In the data rows, 128 means zero.
Here are some numbered points:
[131 119 109 128 206 115 140 200 120 137 120 119 109 136 153 112 128 206
 141 118 118 115 121 115 149 107 115 122 121 117 103 135 135 127 124 113
 131 131 129 124 120 133 132  90 131 111 121 110 138 116 124 130 134 149
 109 111 120 129 114 133  91 171  77 110 132 130  99 113 111 121 117 138
 111 106 105 109 121 119  96 134 130 134 113 117 115 114 134 126 123 112
 117 131 102 147 132 123 132 216 127 236 123 118 134 127 112 116 131 116
 143 122 135 134 137 128 131  86  60 115 117 116 136 123 120 125 121 128
 108 126 220  86 115 133 139 111 148  95 126 132 129 126 220 120  96 142
 149 124 121 108 130 118 150 181 109 129 127 127 115 153 103 124 143 186
 105 114 123 123 181 104 122 111 138 111 125 130 125 119 144 123 118 122
 136 133 136 125 145 128 133 111 128 120 109  58 125 127 112 103 144 136
 184 153 114 123  77 134 125 135 115 132 113 127  96 103 187 111 112 105
 117 126 111 131 113 137 112 123 126 130 148 103 164 140  95 131 116 126
 119 138 115 142 122 113 128 129 135 150 121 122 118 144 151 138 169 160
 120 146 185 166] 0
[118 132 141 116 137 144 116 104 128 122 112 115 124 129  36 134 133 141
 137 119 252 130 119 146 101 161 118 136 104 103 164 124 131 124 129 157
 138 132 129 148 159 144  78 137 124 121 142 138 151 166  96 128 136 134
 119 127  99 114 148 125 130 131 112 128 142 164 141 255 110 121 131 118
 153 125 107 130 140 109 156 121 143 140 119 139 118 129 118 123 118  86
  95 128 101 131 135 142 127 118 138 123 115 126 120 126 101 123 131 109
 135 115  98 130 133 134  87 162 141 132 122 123 142 103 111 137 112 132
 168 124 126 107 255 101 159 114  98 135 129 125 143 135 133 125 133  92
 149 135 212  99 103 124 120 130 117 131 128 133 132 107 117 125 118  83
 137 138 113 116 114 131 119 136 131 133 130 125 121 132 143 130 117 141
  86 150 130 255 105 103 138 111 136 117 118 137 247 120 144 109 128 106
 111 190 119 136 129 133 110 121 159  87 131 122 177 127 111 150 179 137
 125 130 132 129 151 122 175 130 255 125 121 120 131  96 212 118 107  96
 134 106 127 148 130 126 136 110 150 205 129 124 125 113  75 113 117 109
 122  94 255 114] 1
[120 119 231 128 106 177 135 147 138 140 124 122 116 105 142  69 109 154
 133 119 122 122 119 119 136 141 123 120 131 108  99 115 124 105 136  98
 137 133 137 145 111 137 142 143 135  95 121 114 133 114 137 130 117  66
 131 250 129 132 254 118 139  85 156 136 138  91 126 113 185 117 119 121
 117 119 187 116 111 128 130 118 157 136 127 130 109 111 122 109 123 192
 114 129 120 136 116 122 135 115 119 134 123 128 143 125 103 172  89 111
 136 123 137 134 129 132 140 142 175 120 111 120 137 128 121 122 200 134
 111 119 126 144 120 141 154 233 109 112 116 133 135  97 127 240 102 140
  91 141 127  81 135 110 102 139 244 124 121 131 126  93 104 126 136 117
 110 117 114 116  72 121 173 152 131 162 127 125 119 125 122 123 230 123
 136 123 151 135 133 126 126 124 125 150 230 174  51 123 102 215  94 145
 122  51 119 129 163 129 151 146  72 134 118 117 111 126  92 117 121 145
 156 142 119 101 128 135 106 130 125 134 136 104  70 136 101 124 120 129
 141 137 174 137 118 255 135 102 129 141 123 114 114 125 134 115  88 129
 119 140 108 112] 2
[123 177 114 158 121 177 121 111 127 120  74 137 114 127 136 116 122 129
 113 149 136 113 147 159 107 149 110 151  96  89 140 124  75 164 133 128
 116 120 111 183 121 158  98 192 110 144 133 116 132 221 102  91 104  51
  94 167 141 108 129  92 154   8 160 168 127 123 195 118 123 124 120 167
 165  99  92 202 106 120 145 147 144 134 122  85 196 121 106 123 112 105
 124 116  63 115 164 102 169 117 110 133 110 135 128 105 128 145 106 107
 140 122 126 108  89 156 108 177 186 136 144 125 134 106 145 166 131 118
 147 151 137 151 146  88 164 181 105 109 161 105 130 131 100 166  92  65
  84  85  89  62 170 119  48 158 129  82 157 146 150 114 218 166 150 109
 159 124 129 188  92 172 142 145 132 140  98 160 134 120 111 111 117 127
 129 128 109 147 120  90  79 132 124 138  97 223 158 132 113 146 140 118
  84 187 151 143 185  89 117 160 144 150 117 133 118 122  62 119 151 143
 141 136 153  88 107 113 152 137 112 133 126 128  96 108 205 148 159 106
 128 208 111 129 118 135  71 112 125 110 137 154 125 146 105  98  92  34
 195 120 111 106] 3
[193 117 117 124 111 146 126 124 127 142 206 122 123 141 115  91 114 139
 125 120 114 110 120 117 132 124 126 117 127 129 116 144 148 115 130 129
 121 144 130 123 126 131 119  73 137 101 124 129 142  93 131 133 127 164
 112 137 123 125 122 132  96 173  66 116 135 133  96 130 147 129 123 130
 108 109 142 116 127 105 103 134 145 128 119 141 133 110 155 124 124 143
 108 135 126 129 119 135 118 109 136 136 222 111 139 119 108 126 117 106
 143 134 134 124 130 128 131  84  64 126 121 124 130 106 129 111 152 134
 128 127 132 102 123 133 135 108 129 125 115 109 130 107 137 119 225 119
 183 149 128 232 118 115 152  98 121 125 127 113 109 156 113 223 118 129
 128 126 194 111 171 100 149 102 129 127 126 121 211 119 124 125 122 225
 134 122 147 124 120 120 129 111 130 133 125  51  99 123 128 146 122 129
 176  89 116 117  80 117 150 128  90 129 123 125 130 113 185 128 120 113
 123 135 115 134 137 128 126 112 118 128 156 115 116 123 122 125 109 137
 109 134 139 116 112 111 133 105 125 111 135 108 120 126 113 138 184 184
 124 119 160 171] 4
[121 132 115 125 116 134 148 134 122 141 127 128 113 103 189 116 112 134
 125 122 121 121 119 106 148 185 128 124 142 114  73 123 122 114 135 109
 129 130 134 111 118 130 148 219 146 110 122 128 125 110 135 122 121  99
 139 125 128 155 110 125 131  92 144 128 132 106 132  93 148 113 130 114
 128 127 150 106 105 122 100 135 141 134 126 121 114 107 127 128 119 151
 111 128 135 132 127 132 134 136 124 116 113 125 135 128 101 140 122 117
 136 115 226 123 118 128 135 126 151 124 118 122 138 124 128 120 145 140
  88 126 139 134 103 149 132 107 140 106 117 228 142 123 139 107  99 154
  85 135 157 127 142 124 121 131 126 124 119 121 123 114 111 131 138 144
 112 116 118 132 102 123 147 143 119 120 141 131 120 115 118 118 116 134
 142 130 152 134 151 148 133 118 132 115 116 137  99 116 204 167 116 138
 119  85 120 133 160 139 130 223  93 148 136 127  97 128 121 117  92 127
 121 146 105 113 113 132  88 125 119 137 124 112 125 155  55 128 225 134
 138 153 253 129 133 124 131 132 114 148 118 117 128 134 156 210 120 121
 124 146 116 112] 5
[115 132 123 126 126 144 137 131 139 131 118 119 122 103 118 103 110 126
 118 120 113 125 111 118 135 125 113 137 106 102 223 187 133 121 119 103
 158 114 135 123 137 132 137  87 149 111 117 106 129 119 113 132 128 160
 123  95 117 138  98 116 144 160  82 120 126 130  97 122 123 118 120 132
 112 124 130 100 118 119  91 118 133 148 134 102 112 125 121 110 117 128
 134 125 105 127 103 118 155 128 126 133 116 139 124 123 232 149 200 181
 132 127 128 131 129 131 117  92  71 130 120 127 135 109 110 146 132 119
 120 128 126 131  83 142 153 107 131  96 120 129 142 136 138 112 115 129
 154 120 110  98 135 114 150 107 135 129 109 129 123 155 101 130 132  87
 112 125 126 121 162 114 124 196 141 140 145 115 118 126 124 195 120 123
 127 134 132 120 134 136 134 104 129 126 126  70 114 137 105 117 130 128
 144 160 123 141  91 133 125 102 101 136 123 136 101 120 183 114 110 109
 133 131 113 122 134 142 178 132 137 135 146 117 157 135 106 123 115 121
 153 118 141  95 129 136 136 131 157 150 124 131 123 136 146 113 166 185
 122 143 150 169] 6
[117 144 125 110 122 151 124 136 125 125 121 223 111 130 104  94 111 156
 158 118 120 118 123 141 122 171 119 133 127 120 157 137 135 100 119 118
 135 134 130 146 135 130 144 133 139 114 212 114 138 105 126 130 130 107
 143 116 104 133 106 134 131 107 241 147 142 121 149 156 154 116 121 132
 126 119 164 104 116 103 157 131 150 128 119 115 114 123 128 106 124 154
 122 128 124 125 132 139 139 213 131 131 120 118 130 129  99 176 108 111
 139 117 114 122 138 122 123 132 166 137 124 118 145 107 126 116 147 130
 164 128 132 137 119 105 134 122 100 116 118 120 137 137 141 110 214 111
 167 134 111 108 123 109 113 112 125 123 123 142 125  92 110 214 120 123
 135 116 121 113  86 144 166 146 129 149 236 126 224 112 143 132 113 142
  99 135 131 122 100 112 137 122 131 137 121 157  82 128 111 150 115 140
 111  92 119 128 156 122 121 117 125 125 118 116 117 109 118 124 173 136
 140 130 126 114 132 139 174 124 131 124 227 123 107 140 182 126 115 113
 143 133 152 103 132 131 138 109 120 122 125 135 122 129  74 110 105 117
 119 138 106 114] 7
[ 99 128 123 126 116 121 126 117 135 141 131 124 110 144 117 130 102 135
 143 112 224 229 117 125 120 132 114 134 150 125 124 127 123 122 122 123
 130 143 129 135 140 114 120 100 141 118 125 129 146 117 132 127 132 158
 133 129 108 132 127 122 109 144  91 118 144 117 129 255 115 119 123 132
 106 121 105 108 129 118 142 127 121 128 116 145 125 121 134 113 230 128
 106 127 123 138 130 140 130 118 128 127 120 118 138 120 119 110 125 109
 136 124 116 124 137 121 106 123  99 133 217 131 133 125 132 109 129 125
 144 129 126 119 255 112 115 117 118 144 121  98 120 121 155 126 124 102
 175 136 244 131 107 121 145 115 117 128 116 131 122 133 116 132 118 140
 130 121 102 109 142 113 106 120 126 141 135 108 113 116 128 123 125 140
 113 124 155 135 116 101 132 117 142 133 120  91 137 125 121 127 127 134
 150 125 124 135 114 132 152 151 148 112 109 130 157 113 164 143 156 121
 121 118 132 134 150 134 142 126 130 131 135 109 134 133 175 132 122 112
 139 131 125 140 127 235 142 130 101  99 128 116 122 119  95 118 173 130
 122 104 255 140] 8
[113 117 121 127 112 108 136 122 132 132 125 116 122 143 156 125 118 119
 139 107 122 131 113 115 135 116 124 123 151 106 105 140 132 117 124 119
 124 127 132 115 117 107 137 110 126  98 119 117 118 119 144 143 125 134
 138 116 131 128 120 130 112 126 121 114 243 122 130 129 132 117 115 126
 108 126 124 121 118 127 125 123 135 126 119 138 118 104 120 129 123 134
 110 131 136 138 124 119  91  91 127 109 127 136 136 125 118 124 125 115
 136 129 135 130 240 133 126 122 115 120 118 125 128 120 113 103 134 132
 122 125 134 125 131 125 111 118 130 121 120 117 133 123 121 116 109 238
 133 131 140 142 123 124 132 122 116 125 122 121 108 227 211 128 136 147
 116 225 116 245 124 116 140 123 133 137 136 229 121 120 123 122 115 118
 154 129 146 133 128 128 130 118 124 128 118 106 112 124 120 134 133 133
 151  61 118 133 110 130 130 137 120 114 115 126 112 118 141 120 121 130
 130 134 113 129 133 133 120 129 134 126 133 114 127 129 120 117 139 136
 137 223 130 133 128 104 130 127 103 131 122 119 128 135 128 127 122 123
 115 128 138 132] 9
New points follow, each followed by the numbers of its three nearest points above, looking only along the 5 directions in which the numbered points spread most, nearest first.
[148 125 143 154 163 103 110 119 119  96 116 145 163  87  71 143 146  81
 130 128 138 127 139 148 145 147 127 145 110 170 110 116 132  91 112 141
 104  79 106 110  93 126 146 139 127 149 129 144 124  85 106 125 132 123
 152 121 122 141 116 137 161 130 145 130  90 143 122 151 135 126 144 210
 113 150 151 123 120 132 158 122 109 113 106 127 129 132 124 123 113 155
 137 126 138 148 156 133 113 139 124 132 142 128 108 114 146 133  93 141
  98 109 114 142 103 109 190 162 135 130 130 114 132 166 129 123 124 113
 118 139  90 134 180 177 134 151 102 124 132 114 102 149 108 123 144 107
 108 119 127  86 150 182 129 178 141 146 134 120 156 108 158  53 132 137
 138 106 116 115 121 137 121 128 106 131  90 114 131 131 134 155 155  94
 110 123  80 146 134 146  89 143 112 109 117 177 131 140 124  86 129 114
 132 122 128 101 118  97  74 137 188 136 120 189 118 137  91 117 151 128
 121 110 139 135 183 124 148  98 124 117 101 222 104 142 144 113  95 146
 127  85 111 155 126 144 149 126 140 144 152 157 131 118 116 126  79 161
 149 108 119  89] --> 6 5 8
[123 134 125 127 117 144 139 119 130 131 117 119 114 124 140 133 112 134
 125 120 123 121 104 112 122  80 136 125 123 103  80 133 142 193 128 129
 123 130 131  92 136 121  99 118 127 110 128 122 116 140 118 121 131 130
 133 188 126 141 139 125 126 105 132 126 133 139 127 102 132 107 122 131
 140 189 120 179 119 115 117 126 126 131 123 132 117 119 116 122 122 121
 127 129 126 131 117 125 127 119 122 116 116 133 129 126 116 136 126 207
 129 120 110 122 130 128 172 142 146 132 122 190 115 115 119 122 122 116
  95 125 125 153 120 139 137 113 153 129 120 132 137 122 135 112 121 160
  95 125  98 119 115 127 123 114 128 120 120 126 107 114 109 124 131 139
 109 140 120 117 117 124 132 145 255 124 132 125 114 125 135 120 113 123
 126 126 158 136 157 156 126 120 139 129 128 137 119 196 137 139 133 139
 125 107 125 131 158 130 128 115 119 118 137 118 136 128 118 134 104 137
 127 133 110 138 137 123  75 132 124 130 120 122 143 112  77 133 116 127
 143 132 138 125 131 117 119 134 120  97 120 123 124 121 167 112 113 130
 117 103 113 107] --> 5 9 6
[123 138 110 111 110 150 132 116 116 109 131 122 119 133 114 109 155 136
 153 116 116 108 125 118 133 145 128 122 127 124 110 126 164 110 145 149
 118 146 134 108 125 120  80 145 114 127 131 118 143 227 105 127 145 118
 139 121 116 101 121 131 116 134 109 137 133 172 130 131 157 210 116 147
 148 116 161 106 155 111 134 133 148 137 114 124 119 139 118 105 118 110
 116 140 114 129 131 122 105 120 127 133 126 108 138 122 114 174  89 107
 141 103 110 128 150 129 122 134 152 142 112 130 136 117 122 119 130 137
 126 201 138 122 126 131 146 125 124 123 112 120 125 118 138 115  99 146
 106 142 101  90 125 110 110 115 105 129 231 138 113 187 109 127 123 119
 104 211 116 203  97 131 153 143 121 154 119 127 112 115 144 129 121 138
 123 124 133 127 131 134 132 125 134 124 116 144  93 146 149 143 109 119
 136  86 118 126 144 120  98 133 108 133 113 108 124 116 111 130 147 146
 151 125 115 127 115 113 126 115 208 121 135 127 104 117 130 113 111 111
 129 124 146 162 121 118 131  72 126 115 126 130 111 125 136 113 115 138
 201 131 112 119] --> 5 9 7
[138 127 137 122 128 144 147 112 214 142 119 107 104 132 118 123 106 141
 114 121 113 120 117 102 106  90 128 133 131 105  81 123 135 126 131 128
 138 142 115  98 156 151  96 210 131 117 124 127 141 147 117 127 131 158
 119 120 129 119 159 121 105 141 100 100 151 148  99  95 113 124 132 131
 130 109 103 121 120 119  83 132 133 137 102 129 126 224 132 128 120 106
 106 139 112 129 110 138 139 118 123 120 119 121 134 132 104 118 128 124
 138 127 126 134 139 124  95 123 109 119 114 113 134 109 129 124 100 148
  99 123 129 111 101 139 159 101 162 135 113 139 141 123 141 122 120 154
 108 130  72 113  99 123 137  96 119 128 124 123 126 125 112 123 115 106
 111 122 110 116 128 112 111 123 130 126 133 120 113 135 134 118 110 133
 134 122 136 119 149 148 221 114 138 127 136 106 136 140 225 100 125 130
 128 163 118 130 115 129 121 116 106 116 121 128 162 112 134 137  97 132
 135 129  93 137 149 135  62 124 133 126 127 114 158 106  68 110 206 114
 121 124 215 133 136 125 139 118 137 105 123 126 120 116 163 208 139 149
 120  97 113 231] --> 0 5 6
[124 122 118 118 109 126 123  99 141 123 130 123 131 144 114 137 139 112
 127 130 115 119 117 116 125 108 124 133 127 111 114 190 141 224 129 144
 128 123 130 107 136 132  70  61 106 115 128 121 127 145 114 123 114 229
 135 123 191 113 119 120 134 225  17  97 137 167  76 123 112 115 122 139
 123 125 112 101 147 114  95 124 121 135 121 118 112 132 120 113 123  89
 113 135 123 126 127 130 100 126 130 115 121 126 130 123 196 111 142 179
 136 110 113 129 127 133 127  71  15 116 100 123 135 108 183 128  97 129
 117 121 120 132 107 125 141 119 136 123 114 116 138 150 132 104 108 137
 185 138 107 123 118 120 178  93 132 124 129 116 116 189 114 128 117 125
 117 123 116 120 207  74 107 152 124 114 122 111 119 135 130 126 116 132
 125 124 138 134 125 127 129 173 127 131 112   6 135 124 161 108 134  91
 192 143 121 142  43 137 104 125 111 127 121 125 139 138 223 131 118 100
 120 149 114 133 131 115 112 124 132 131 161 119 143 108 121 114 115 108
 125 127 116 137 119 121 134 108 125 113 137 126 121 127 142 111 235 203
 125 129 182 195] --> 0 6 4
[108 130 235 118 127 157 131 130 120 140 125 128 132 124 115  85 134 248
 137 229 230 255 111 124 127 146 122 120 116 107 114 131 140 105 141 245
 135 132 128 147 122 145 125  74 125 103 121 117 143 122 123 123 128 147
 130 120 118 123 255 119  93 159  77 113 142 123 110 127 155 115 117 121
 122 131 156 114 131 122 119 118 153 132 125 125 111 107 122 132 126 148
 117 131 109 133 116 131 132 129 111 139 127 136 136 125 102 157  96 113
 132 119 132 134 131 137 126  89  77 114 125 119 128 122 124 127 151 121
 126 127 125 139 123 136 157 123 116 112 128 140 135 101 126 246 102 124
 171 132 108  98 133 111 144 112 119 127 123 122 122 159 107 127 135 118
 111 131 112 108 153  93 166 105 138 136 120 113 117 114 123 121 123 123
 107 134 142 124 129 123 127 115 130 126 252  67  76 114 115 160 109 134
 178 109 125 128  99 137 139 129  81 133 137 118 117 131 177 114 138 112
 138 134 116 116 109 128 130 138 118 127 173 122 102 131 125 128 101 133
 133 147 154 134 123 103 121  94 126 133 116 112 116 127 125 119 164 165
 119 137 159 167] --> 6 0 4
[168 104 152 139 144 130 187 120 115 105 120 146 158  94  69 137 142 103
 107 127 136 140 162 140 133 153 137 128 103 173 139 111 126  89 126 131
  92  98 107 112 119 124 148 210 118 132 137 141 117  97 184 126 123  20
 100 111 129 132 126 147 223  57 236 156  90 125 162 141 147 132 154 142
 128 140 181 120 120 141 193 127 112 120 108 135 141 204 148 134 117 160
 145 132 141 133 141 140 130 124 118 145 141 119  98 124 139 133  93 151
 105 123 126 139  97 105 108 213 255 151 128 120 111 217 125 153 159 124
 123 141  91 127 161 123 142 139 100 120 201 103 111 136 102 110 139  89
  61 127 108  58 139 140  74 156 144 138 121 144 217  40 150  51 104 100
 148 115 122 114  37 172 159 172 109 120  92 132 128 136 125 147 147 102
 112 121  78 106 115 136 156 153 106 105 141 255 113 122 116 134 115 126
  39 141 139  97 205 121 104 106 137 128 125 119 133 142   0 133 143 164
 136 114 145 130 135 128 146  93 115 118  64 145  66 127 140 194  82 140
 101  90 120 124 129 127 140 123 134 120 130 145 128 110 113 111   0  57
 139 117  29  87] --> 3 7 2
[130 105 137 144 158  72 105 118 119 113 124 132 152 115 102 159 139  57
  95 119 137 146 142 159 167 127 145 137 110 159 155 109 128 180 123 111
 107  84 120 153  91 115 180 114 126 147 117 140 123  67 127 130 119 130
 123 102 114 147  89 141 153 139 139 120  72 100 121 150  94 123 137 153
  86 139 101 162  96 136 169 114  81 108 100 151 125 119 138 126 123 138
 208 113 151 131 134 143 134 116 124 121 145 135 109 111 243  75 116 153
 105 134 137 142 114 115 160 122  94 121 125 177  96 161 187 134  98  96
 124 132  88 119 171 112  94 157 107 104 140 114  94 145  91 110 128  84
 161 136 177 108 155 142 145 100 127 143 120 118 146 149 146  53 112 130
 127 117 123 126 170 113  89 111 117  94  95 105 129 127 113 143 161  90
 121 118  90 112 114 123  90 211  95  91 128 125 171 128 111  51 154 123
 138 183 135 103  93 114 103 133 166 148 145 130  79 145 110  98 151 117
 105 107 207 133 117 140 219  98 119 131  92 149 147 151 166 125 105 159
 110  93  82 131 128 112 129 174 122 162 134 139 134 137 104 121 101 121
 142 153 148  98] --> 6 0 8
[149 109 132 138 159 125  97 119 123 122 124 132 166 110 109 128 129  91
  96 129 137 121 148 160 156 175 134 145 139 174 174 121 134  95 107 127
  92  79 103 118 111 124 180 175 130 138 123 144 117  87 117 117 127 162
 127 121 117 149 108 134 144 216 128 123  90 130 136 168 130 118 155 142
  80 154 170 111 109 134 161 122 103 108 117 143 128 122 130 130 115 157
 135 142 168 127 135 150 108 116 126 126 142 127 170 116 146 117  85 142
 105 135 132 151 107 121 125 115 111 138 122 123 123 216 149 121 157 111
 143 134  93 122 165 120  89 152  84 110 143 179 103 136 114 106 135  91
 189 120 133 105 144 141 151  93 144 148 113 127 212 153 149  56 101 162
 142 113 128 130 139 115 136 108 119 132 102 118 124 140 131 149 158 103
 110 118  53 132 102 123  89 141 118 100 141 119 125 162 143  90 118 120
 121 165 136 101 152 108 101  92 122 122 138 127 121 143 126 108 159 110
 135 111 145 131 138 131 192  98 134 115 115 147  85 139 184 129 174 134
 132 112 100 115 122 140 146 142  95 150 137 153 123 120  88 127 131 182
 150 119 114 124] --> 6 8 0
[143 113 146 135 154 114 124 126 128 106 130 133 153  84 139 135 156  88
 109 121 135 133 154 145 202 115 145 139 139 167 126 114 116  84 122 124
 106  98 117  81 120 102 146 129 127 148 126 140 113  92 123 127 124 135
 149  97 144 132 132 146 157 154 129 129  96 118 120 134 142 106 140 125
 111 143 177 111 132 146 142 109 109 108 110 141 225 126 140 120 174 147
 149 112 174 127 131 118  99 133 121 122 144 121  97 119 156 134  82 154
  96 138 138 142 112 106 120 148 128 137 195 127 106 155 134 120 149 122
  94 135  90 134 142 149  89 148 122 128 135 111 111 145 105 103 145 125
 103 122 161 106 137 131 138 122 135 142 114 113 119 133 142  62 103 158
 130 120 130 132 132 203 144 114 114 118  96 115 127 141 112 143 157  83
 141 118  84  97 130 148  94 138 102 112 136 139 117 129 137 124 125 108
 111  87 136 101 104 112  87 100  93 129 136 124 132 123  93 118  95 112
 203 116 130 135 134 118 111 157 121 130 115 134  87 126  90 129 106 142
 109  89 117 122 128 127 141 190 106 139 153 149 126 123 159 123 105 165
 201 122  94  99] --> 5 9 6
[104 128 125 133 128 139 111 127 127 133 112 218 120 165  98 127 131 120
 154 116 119 116 103 151 140 162 132 107 101 113 141 132 127 112 138 125
 127 123 131 164 111 143 101 102 122 117 122 124 130 141 120 132 115 123
 123 124 109 131  90 118 118 144 110 136 138 135 138 150 134 118 118 151
 225 136 124 125 247 109 162 117 130 131 131 126  94 131 112 222 124 120
 127 119 120 142 120 140 129 132 114 116 130 142 140 233 104 132 230 123
 135 107 102 130 126 133 231 107 109 124 127 123 122 118 115 125 145 109
 164 123 123 155 147 100 132 116  94 126 130 124 141 132 135 105 110  98
 184 135 127 113 136 123 128 127 121 116 134 120 112 120 112 114 150 116
 121 129 112 119 145 115 130 134 119 105 133 136 119 119 134 114 116 125
  99 124 160 131 110 109 129 106 135 133 113 104 108 125 131 127 128 141
 170 136 117 128 137 135 125 140 145 120 139 125 107 141 135 120 189 124
 121 143 138 142 102 124 172 150 119 123 130 202 130 118 255 134 109 138
 136 140 141 134 131  99 121 123 140 147 126 121 129 128  76 126 127 104
 104 127 154 129] --> 6 8 7
[111 138 117 108 124 142 135 137 122 117 121 116  95 119 139  79 112 118
 140 112 113 128 121 111 116  92 129 118 124 101 107 124 117 113 147 101
 136 138 147 117 149 118 141  66 135 106 116 119 127 134 136 127 139 199
 135 107 130 133 136 129  75 190  56 105 132 105  92 108 149 179 119  98
 100 124 146 111 122 135  94 127 144 136 125 127 199  99 127 138 203 154
 119 128 127 125 129 118 143 120 124 124 121 125 124 132 118 154 115 118
 137 152 142 131 219 119 118  92  44 109 125 124 125 119 105 135 153 117
 114 123 124 136 101 146 127 118 136 131 119 141 133 119 132 114 116 165
 174 137 120 104 102 120 162  91 120 122 182 110 103 175 106 133 112 114
 115 130 114 111 188  82 141  93 140 141 129 106 123 127 125 117 112 129
 133 125 152 103 138 131 129 100 132 119 129  25  98 115 113 177 125 149
 176  95 113 133  57 121 132 110  76 114 124 118 138 110 221 140 113 103
 130 128 120 129 134 218  95 207 118 137 170 111 121 121  83 137 118 132
 139 207 153 109 128 100 127 132 126 113 133 120 126 122 153 107 196 196
 131 200 146 184] --> 0 4 6
[180 114 149 140 151 132 115 116 112 136 123 140 165 160 128 135 154 111
 104 135 134 105 143 132 120 114 139 131 192 249 168 125 123  87 107 140
 114  88 106  45 133 139 142 127 124 141 135 142 113  95 113 126 140 183
 133 114 146 127 151 119 155 161 130 127 111 131 114 118 141 123 157 132
 121 149 177 120 126 131 125 116 105 113 126 145 137 125 137 123 120 146
 133 126 163 122 143 128 102 136 124 125 144 134 102 121 138 119  90 140
  97 115 137 142 111 120  85 126 136 150 141 131 114 148 152 126 151 126
  70 136  80 114 137 145 119 149 127 124 133  90  96 133  99 122 140 131
 102 163 126  92 135 136 142 133 136 147 121 117 121 150 150  50 161 154
 136 127 126 124 138 200 148 120 116 126  99 118 137 146 110 156 156  93
 140 107  60 109 150 165  86 139 116 102 129 134 121 124 138 113 121 125
 118 105 136 101 121 173 103  88  62 120 145 124 150 143  99 137  76 112
 126 107 125 141 133 117  84  99 125 113 117 140  84 117  48 126  91 139
 119 120 100 120 113 140 140 137 112 112 144 152 122 120 179 138 122 180
 148 104  88 109] --> 5 6 0
[176 127  92 162 118  91 135 163 123 126 198 103 128 147 104 190 131 133
 120 167 111 133  97 145 111 119 152 117 126 217 117 116 138 121 150 120
 129  91 169 163 117 134 155 124 117 136 112 121 163 117 122 139 152 112
 112 143 105  87 103 129 147 120 178 125 103  90  96 125  86 131 147 140
  98 132 115 119 107 127 161 110 102 139 204 136 165 117 107 114 148  84
 128 140  83  97 172  91 147 138 164 141 114 126 129  91  94  77 155 110
 138 150 126 128 140 117 119  77 172 125 138 119 116 144 126 140  73 134
 155  90 138 135  95 118 107 121 127 144 141 113 101 115 157 157 190 107
 113 146 138 255  95 136 142 146 126 133  99 147 133  82 101 241 123  48
 123 129 115 149 112 124  83 116 127 130 123 126  88 166 133  71 118 199
  91 132 141 150 129  89 138 117 147 135 115 161 184  93 118  63 117 124
 119 203 141 159 144 156 132 104 162 101 107  98  80 224 141 123 156 152
 134 117 174 145 117 156 134 128 145 110  98  99 173 149 133 147 118 128
 137 106  70 134 102 118 157 157 158 136 140 110 138 114  83 154 101  82
 126 138 131  97] --> 6 8 7
[113 123 124 123 127 140 125 132 126 125 121 130 123 119 137 122 131 143
 132 120 116 126 108 126 125 124 137 124 127 114  96 144 132 120 128 124
 135 142 133 132 118 107 121 123 136 122 121 137 123 112 125 138 125 127
 147 133 114 135 112 134 132 117 134 128 137 139 127 118 137 133 121 125
 128 111 136 133 119 115 141 139 146 124 117 134 113 125 140 120 125 139
 112 123 129 132 147 122 111 106 129 111 124 111 128 197 114 138 185 110
 133 121 122 107 129 130 220 136 139 122 125 121 126 112 106 113 126 138
 120 134 134 101 123 190 130 110 122 112 110 109 127 128 128 129 112 132
 124 132 137 131 130 122 114 140 127 130 130 118 123 107 121 122 119 141
 136 127 101 128 114 135 143 137 118 132 147 129 124 120 216 118 111 135
 130 138 162 131 133 126 135 123 137 224 104 129  98  93 109 242 124 135
 125  65 125 131 115 133 127 128 195 136 131 126 119 117 127 126 141 144
 127 125 120 135 131 129 113 122 122 141 121 216 113 123 133 116 122 140
 119 127 147 117 125 121 126 109 115 124 123 122 119 127 116 116 127 132
 114 122 115 119] --> 5 9 4
[111 114 123 113 125 105 131 114 136 136 135 133 100 128 213 145 154 101
 140 116 115 123 112 114 136 105 134 123 168 109  79 135 106 215 125 117
 143 136 135 126 119 106 121  79 126 122 124 125 123 138 151 135 136 188
 158 136 209 128 112 124  90 182  70 117 133 132 122 105 126 109 121 108
 115 147 112 115 131 138  87 125 124 118 124 125 101 125 120 130 129 120
 191 123 164 124 128 127  58 110 124  85 121 137 141 121 187 115 124 201
 130 129 130 123 136 141 197  93  74 119  98 118 127 126 120  93 129 137
 111 130 125 128  98 137  95 112 148 115 127 122 148 130 131 122 104 178
 149 129 167 170 128 119 162 117 117 125 115 112 107 163 121 126 128 183
 130 125 112 138 177 105 107 105 128 137 149 110 122 130 125 181 124 121
 151 131 146 131 140 130 130 183 125 125 124  51 117 126 163 160 129 116
 169  46 128 151  78 138 124 125 109 132 128 128 111 126 183 113  99 103
 121 131 112 135 120 114  95 135 129 135 149 116 136 132 112 137 138 115
 122 143 131 119 122 121 132 126  82 139 130 112 189 135 154 113 183 176
 128 153 165 159] --> 0 9 4
